[ 46  49  46  -4  34   3  18  17 -15  23  -5  22  14 -10  -9]
The entry just right of the largest entry: 46
Read off the entry just left of the smallest entry.
Answer: 17
Read off the smallest entry.
Answer: -15

[[  5  10  12   6   2  14   4  -9   1]
 [  0   2 -15 -16   8   7  11  -8   2]
 [ -1 -10 -22 -17  11  -6   4  12   1]
 [  1   0 -23 -18 -16  -7 -15 -21  -1]
 [ -7   8  -3 -10   0  13  -7 -39   2]
 [ -1   5  13  16   7   0  -1  41   8]
 [ -1  12   4  -9   0   3  -6 -18  -3]
 [ -4 -12 -19 -16  -4   2  17 -16  -1]
 [-10   3  23 -23  -2   6   1  -5   1]
 [  7   4 -14 -17   1 -15  -5  12  -1]
 [  1 -21  -7  18  15  -6   6  16   1]
 [ -5 -15  -5   2   8   5 -11  45  -2]]
Rows and columns are numbered from 1.
Give the entry directly above -19.
A: 4
The top-right entry: 1
The bottom-left entry: -5
The entry in row 1 and column 3 -> 12
The entry directly above -12: 12
The minimum is -39
The entry at row 3, column 1 is -1
Give the entry in row 1 and column 2.
A: 10
Give the entry at row 2, column 2.
A: 2
Give the entry directly above 17.
A: -6
The top-left entry: 5
The bottom-right entry -> -2
The entry directly above -39: -21
The entry directly below the smallest entry: 41
Give the entry just left of the largest entry.
A: -11
Give the entry in row 2 and column 1.
A: 0
The entry directly below -14: -7
The entry in row 3 and column 3 is -22
The entry just left of 17 is 2
